In the rows, 128 means zero.
Each named turn below is shown by a few rows before and after it. Which turns, in which order, take the first row of each later pair to the second? The first pair is answered.
G:
[148 140 110 112 163 121 155 165 162 114 103] => [ 86 154 101 124 123 140 122 154 141 124  83]
[112 157  98 109 109 136  86 114  81 143 128] => [163 144 115 113 122 124  94 109  76 126 157]
[151 158 107 145 101 133 123 137 161 104  88] => [148 158 110 152  91 135 114 131 151 103  94]
[ 97 126  96 120 101 136  77 122 108 134 148] => [150 113 113 123 116 124  90 117 106 118 182]
H:
[134 121 142 138 108 142 103 114  76 141 155] => [145 118 144 137 110 139 106 114  77 139 161]
[ 84 113 141 102 161 109 151 131 131 155 107] => [121 107 147 101 173 103 164 133 137 144 123]
[189 136 140 175  99 133 108 102 115 128 144] => [166 147 126 178  84 143  97 103 115 129 129]
D:
[181 167 104 107 108 123 110 112 118 121 168] => [156 184  82  96 107 132 113 126 146 131 133]
[172 137 102 156 116 147 126 109 145  91 158] => [147 151  81 140 126 150 135 126 172 102 126]
[149  97 147 101 181 105 163 149 155 146 138] => [134 110 144 165  89 140  92 102  97 119 176]
[128 141 127 126 111 153 119 129 136 126 129] => [141 131 134 113 136 140 139 137 146 134 126]
R:
[160 110 110 146 133 118 151 115 129 105 135] => [110 116 104 126 145 116 160 131 136 131  98]
[137 127 138 129 116 129 140 122 117 114 158] => [129 130 133 109 139 123 157 136 138 126 135]
[104  97 160 126 146 120 114 115 108 164 139] => [144  92 162 136 146 118 119 111 111 148 159]
[112 107 155 135 118 129 114 124  88 146 144] => [168 106 151 126 143 120 141 133 115 128 154]
Now pairs of rows:
(two turns a pair)
[111 130  94 143 123  86 135 134 149 119 111] => [144 121 105 151 127  79 136 127 141 107 135]  D, H
[199 116 137 111 176 107 176 157 156 104 146] => [183  92 176 136 150 106 144 126  86 108 182]  G, D
[120 117 140 131 121 129 113 116 100 126 147] => [128 111 141 109 154 118 142 135 121 135 134]  D, D
[128  91 136 125 196 135 116 142 135 161 131] => [ 87 100 129 141 164 152  86 133 117 166 122]  R, D
[109 134 127 147 116 156  97 143 123 102  77] => [125 124 143 156 113 150  91 129 101  96 103]  G, H
[113  82 166  85 192  92 164 132 114 172 130] => [169  77 176 125 153  99 138 101  85 134 187]  R, R
[190 120  90 134 149 147 143 116 144  88 150] => [117 141  65 147 102 175 107 111 136  98 116]  D, H
[173 120 132 137 141 149 153 164 152 148 101] => [158 117 136 131 147 146 154 168 149 158  94]  D, R
[ 90 135 120 125 111 113 125 138 134 143 127] => [ 96 138 118 121 120 111 133 147 145 143 122]  G, D
[ 98 139 133 146  89 149 109 121 103 125 127] => [158 145 116 117 139 134 156 150 163 116 118]  R, G
[114 132 114 111 117 144 123 134 157 141  97] => [109 106 148 102 139 126 133 127 125 157 114]  D, R
[166 113 140 108 156 112 141 131 130 125 142] => [118 131 126 139  97 141  94 111 100 123 137]  D, H
[139 162 119 143  80 133  89  95 116 114 171] => [157 177  86 111 121 128 131 130 185 117 133]  R, H
[ 99 131 141 104 144 118 146 123 126 160 110] => [170 124 145 122 142 116 150 112 132 129 149]  R, R
[ 89 119 139 138 101 136 104 133  97 136 136] => [158 100 151 130 135 119 132 139 112 119 164]  H, R
[155 105 154 149 111 142 158 144  93  97 147] => [107 124 128 120 131 148 175 173 131 125  90]  G, G
[102 153 110 155  76 153  89 115 120 117 128] => [144 162  92 148  91 153 108 130 159  98 122]  R, H
[ 45 116 146 101 138 114 126 133 105 179  87] => [206  96 162 120 160  96 153 123 125 116 170]  R, G
[120 130 115 141 104 141 103 130 112 139 100] => [144 108 142 142 116 126 109 122  91 139 127]  H, G
[178 125 134 128 138 122 133 118 138 112 152] => [ 98 151 106 118 122 137 124 132 153 142  94]  G, G
[122 117 181  97 154  93 123 125  96 151 160] => [190 139 150 128 121 112 109 120 125 101 180]  D, R
[165 142 112 121 136 125 121 120 145  88 135] => [170 130 125 120 146 119 125 119 132  91 144]  G, D
[139 137 112 124 132 136 141 149 156 116 125] => [134 117 141 115 151 119 149 146 133 130 136]  R, D
[111 125 137 117 163 114 149 132 137 144 110] => [136 114 155 144 141 116 128 107 103 125 153]  R, G
[182 140 120 124 175  91 146 144 173 138 144] => [194 152 112 160 124 109 110 119 152 111 171]  H, D
[139 118 152 105 161 138 141 134 144 138 138] => [139 118 161 128 129 147 112 113 116 126 158]  R, R
[172 122 181 104 155 103 174 148 151  81 155] => [ 94 118 188  81 165 100 174 157 135 122 118]  R, H
[185 118 154 128 144 110 134 129 100 121 170] => [177 150 118 154  95 139 103 122 112 101 161]  D, G
[106 135  69 103 117 147 109 119 113 156 122] => [177 123  78 101 142 134 131 121 124 135 153]  G, R
[114 135 132 130 111 148  93 139 128 115 137] => [107 125 139 106 147 132 119 154 140 134 121]  H, D
[158 132 139 112 158  94 156 139 145 127 136] => [ 82 154 119 114 127 113 131 141 139 149 101]  H, R
[166 133 128 153 112 136 116 126 116 110 149] => [100 147 110 127 124 140 124 146 142 140  94]  R, G
[ 80 127 135 161  84 183  76 122 128 127 132] => [152  76 190 142 146 141 117 120 105 126 182]  D, D
[146 127 133 145 105 151  99 136 109 113 142] => [117 136 118 113 138 142 125 164 149 134  99]  H, D
[179 130 111 128 119 136 125 120 134 100 139] => [167 141  97 128 111 142 121 120 142 102 127]  H, G
[107 123 125 133 114 138 126 125 114 128 130] => [140 123 120 122 135 130 150 136 137 119 131]  R, G
[119 140 130 134 111 125 121 116 111 133 117] => [114 138 133 122 129 119 134 125 120 143 108]  H, D
[142 156  83 139  76 161 121 107 147  99 133] => [169 150  82 111 119 143 156 127 177  99 126]  G, D
[106 128 114 146  95 149  95 119 112 135 135] => [156 133  95 119 140 139 138 145 164 125 124]  R, G
[ 84 155 107 143  91 159 132 114 116 130 116] => [134 151  98 113 139 141 178 138 162 126 106]  R, R
[116 103 113 119 164 138 150 117 128 135 159] => [139 109 103 128 150 144 145 112 135 121 165]  D, R
[115 115 135 130  94 149  85  95 112 147 140] => [172 107 133  96 154 124 138 123 161 144 135]  G, G
[ 64 136 128 110 124 132 104 158 114 157  83] => [135 127 140 160  84 142  76 122  82 111 150]  R, H
[ 77 128 120 137 132 120 115 136 112 155 116] => [ 97 113 139 146 130 117 111 122  92 148 141]  D, D
[170 138 102 146 109 142 124 126 152  97 147] => [ 92 148  96 137  97 149 111 131 140 128 108]  R, G
[ 87 133 113 126 114 143 118 128 134 142  94] => [169 111 143 144 122 128 127 110 115 111 154]  G, G
[108 116 110 118 128 137 122 133 123 140 108] => [118 106 126 114 145 125 131 134 118 144 117]  D, G
[ 90 155 145 139 109 145 110 125 128 157 130] => [137 137 159 115 161 121 150 144 149 156 137]  D, H
[113 120 118 134 141 146 135 156 145 131  96] => [139  93 153 144 147 133 132 137 110 125 136]  H, D
[170 111 144 148 147  92 141 107 158 141 148] => [165 135 112 151 129 108 136 114 188 132 123]  D, R
[107 137 137 149 110 138  91 100 104 132 142] => [174 124 143 130 153 119 131 114 131 118 157]  H, R
[127  84 119 144 114 145 134 107 113 115 137] => [113  92 106 142 107 153 128 110 122 116 125]  D, G
[107 111 158 140 114 122 103 106  60 140 156] => [ 71 117 141  98 155 115 135 141 102 171 102]  D, H
[ 90  84 150 124 113  97 139 121  76 161 164] => [ 72  88 143 109 125  97 148 133  89 171 142]  D, H
[144  93 153 130 181  92 174 134  94 122 128] => [193 117 116 154 150 115 163 132 127  81 138]  D, R
[103 135 108 135 117 125 110 117 155 125 109] => [104 124 127 145 107 123 100 103 127 124 129]  G, H
[117  94 179 119 169  97 136 119  83 148 164] => [ 92 101 176 122 151 107 122 112  72 156 157]  G, R
[126 128 147 145 106 154 127 124 105 123 116] => [146 137 135 143 107 156 133 131 127 114 114]  R, D
[ 95 137 117 113 111 141 126 125 137 133 115] => [151 134 114 110 129 132 144 129 157 116 129]  R, R
[156 137 114 125 122 141 125 103 127  76 134] => [ 95 145 106 113 121 146 122 114 132 100  96]  R, G
[147  97 130 102 178 104 159 171 174 145 155] => [ 80 143  80 129 108 149 110 165 183 141 117]  D, D
[164 121 139 131 130 119 130 126  94 121 173] => [148 148 110 148  94 142 109 124 107 111 155]  D, G
[ 78 131 113 109 133 142 140 139 123 143  87] => [182 124 117 121 148 135 158 136 143 100 134]  R, R
[111 128 132  95 183 106 177 147 135 176  87] => [163 126 144 174  93 135 108  89  71 116 170]  G, R
[227 114 105 120 160 131 190 149 191  93 141] => [156 162  49 138  99 174 150 153 214  94  92]  D, D
[ 97 109 129 114 127 119 124 122  99 166 127] => [146 100 138 123 130 107 130 114  96 149 160]  G, H
[129 131 122 110  89 148 114 109 118 154 108] => [137 134 111 103 103 147 124 121 139 153  98]  G, D
[115 170 107 136 138 130 107 146 166  77 146] => [120 168 110 144 132 133 103 138 158  72 159]  G, G
[ 81 148 112 125  84 165  70 136 155 122  86] => [210 112 148 132 123 135 102 125 149  83 160]  G, G
[133 118 148 119 154 120 162 136  71 133 153] => [ 90 131 136 133 120 139 134 127  61 139 136]  D, H
[121 166 100 160  99 153 100 109 157 108 115] => [132 139 138 171  99 139  94  90 112 107 154]  H, G
[109 130 130 124 140 118 142 134 138 141 108] => [104 133 129 145 113 132 118 122 122 133 120]  D, D
[ 79 126 138 122 134 118 122 129 122 148 119] => [ 76 129 130 122 132 122 124 133 130 146 112]  G, D
[170 161  91 154  92 160 114 114 130  84 147] => [143 174  74 142  98 165 116 127 150  97 115]  G, H
[130 108 171 133 142 112 127 114  94 150 158] => [104 124 142 104 165 110 152 141 137 168 110]  D, D
[ 73 166  89 118 105 154 112 147 158 129  75] => [109 145 105  87 165 124 155 167 177 138  79]  G, D
[149 144 115  99 136 161 159 130 164  98 138] => [119 146 125 127  92 175 123 104 122  96 153]  R, R
[115 155 102 135 166 124 172 142 178 138 106] => [100 168  98 182  98 151 118 110 138 117 129]  D, D
[110 144 115 109 165 131 143 157 154 150 113] => [ 96 134 126 106 166 127 140 153 138 159 119]  R, D
[178 122 142 123 176 149 140 114 106  98 172] => [153 147 103 100 188 156 157 140 160 109 122]  G, H
[179  84 151 149 132 164 119 115 131 121 117] => [163 101 131 156 113 179 107 116 143 117 102]  D, G
[112 159 113 107  91  92 130 147 125 146 114] => [159 156 114 111 100  86 141 147 136 129 134]  R, R
[129 146  86 113 147 122 152 152 164 138  95] => [154 124 112 110 171 105 165 153 149 141 120]  D, G
[ 64 141 157 111 104 142 122 106  98 123 114] => [136 126 176 127 110 132 128  89  89  93 163]  G, H
[115 136 144 147  85 145  89 101  82  99 150] => [179 112 165 124 140 118 133 115  97  92 170]  H, G
[127  93 170 138 120 132 102 106  76 138 162] => [ 89  97 157  93 167 121 138 139 119 169 112]  R, R
[133 153 108 145 102 153 110 124 157 124 123] => [134 137 133 155  98 147  98 106 122 128 150]  H, G
[140 159 102 118 160 118 170 137 181 125  98] => [118 135 133 102 183 101 177 137 152 148 102]  D, R
[165 155 121 140 103 120 122  94 156 126 147] => [174 149 125 130 127 111 138 103 164 129 146]  D, D
[180 136 145 109 158 113 121 155 130 106 162] => [163 130 156 127 135 119  99 137 101 106 176]  G, D
[168 114 128 117 124 102 148 151 152 122 170] => [137 141  92 116 105 120 139 162 177 123 138]  H, G
[150 130 109 177  82 137  88 109 106  98 151] => [160 148  72 135 127 131 136 149 183 104 101]  R, H
[181 155 101 147  92 151 127 122 160  84 138] => [200 114 151 122 151 114 164 123 135 107 160]  R, D
[150 150 100 128 116 138 139 140 169 103 116] => [157 117 143 109 158 109 163 141 142 123 136]  R, D
[118 106 172 105 152 110 120 128  79 190 131] => [158 103 165  97 173 102 144 139 106 180 138]  R, G
[147 123 131 101 157 120 144 150 162 139 124] => [102 144 107 115 119 143 116 143 160 141 101]  H, G
[ 91 125 135 149 100 122 113 120 148 125 119] => [ 97 131 122 138 113 119 129 131 173 125 108]  G, D
[109 129 129 126  88 140 100 115 103 143 148] => [144 119 133  88 152 115 151 141 141 150 136]  G, R
[161 112 171 164 105 122  92  72  56 118 198] => [131 165 102 182  53 164  65  82 103 100 154]  G, D
[141 152 101 141 100 143  96 132 139  99 130] => [126 158  94 128 108 144 103 143 154 107 111]  R, G
[101 122 132 155 104 121 104 115  92 138 140] => [111 124 121 112 159 104 150 149 144 154 108]  R, R
[ 88 141 109 140 113 135 108 102  81 139 132] => [134 166  72 144 108 146 120 116 133 112 126]  R, D
[ 93 148 125 121 134 133  98 101 106 141 124] => [127 135 134 100 177 110 133 115 123 141 128]  D, H
[130 132  97 111 108 148 120 141 124 129 111] => [160 126 101 109 119 142 129 141 131 123 121]  G, R
[138 103 178 108 159  89 162 124 114 122 150] => [ 57 127 155 106 132 107 140 127 116 144 104]  G, G
[137 143 106 149 120 143 113 132 161 119 129] => [143 118 131 123 167 120 142 139 155 137 132]  H, D
[185 121 163 131 149 110 143 110  83 142 174] => [ 87 126 162 123 132 119 120 110  59 179 134]  R, R
[183 127 127 123 109 118 167 102 150 154 155] => [105 147 103 118  87 134 149 110 152 175 107]  G, G
[126 138 110 162  85 153  95 121 124  98 132] => [179 104 147 140 140 119 133 125 118 102 162]  D, D
[131 146 140 100 194 104 162 192 169 157 111] => [189 139 161 174 116 123 102 137 104 103 197]  R, R
[124  93 168 120 134 103 122 112  64 148 164] => [101  95 166 100 156  96 139 128  82 165 138]  G, R
[123  59 181  97 115 110 138 110 106 137 142] => [119  58 179  88 126 108 144 117 113 144 133]  R, R
[145 155 112 141  99 140  94 128 144  97 120] => [153 141 133 146 101 133  91 118 118  96 141]  H, G
[118 124  95 102 149 122 140 148 161 127 106] => [146 125 102 145 100 139 103 116 126  98 150]  G, R
[142 130 115 147 167 104 158 132 132 134 137] => [121 138 110 174 120 122 124 111 104 126 148]  D, H
[ 89 116 149 163 124 109  87 102  43 154 209] => [101 107 145  90 219  73 162 154 110 188 162]  G, R
[ 69 119 133 126 134 116 106 119  85 150 125] => [148 100 148 116 173  95 139 126  99 132 157]  G, G
[176 104 129 139 158  97 166 118 139 130 132] => [ 82 124 118 161  97 125 114 100 103 149 111]  G, R
[ 97 125 169  63 146 131 151 152 140 146 127] => [156 113 185  84 140 125 149 137 126 119 169]  D, R
[140 134 122 113 144 144 156 144 159 119 120] => [ 86 126 144 116 133 147 137 130 117 145 119]  R, H
[118 127 151 122 140 110 140 131 119 144 153] => [112 145 129 142 103 133 116 124 124 128 148]  H, D
[142 158  78 187  76 183  95 136 172 106 145] => [ 87 164  69 156 100 178 108 157 189 138  98]  R, R
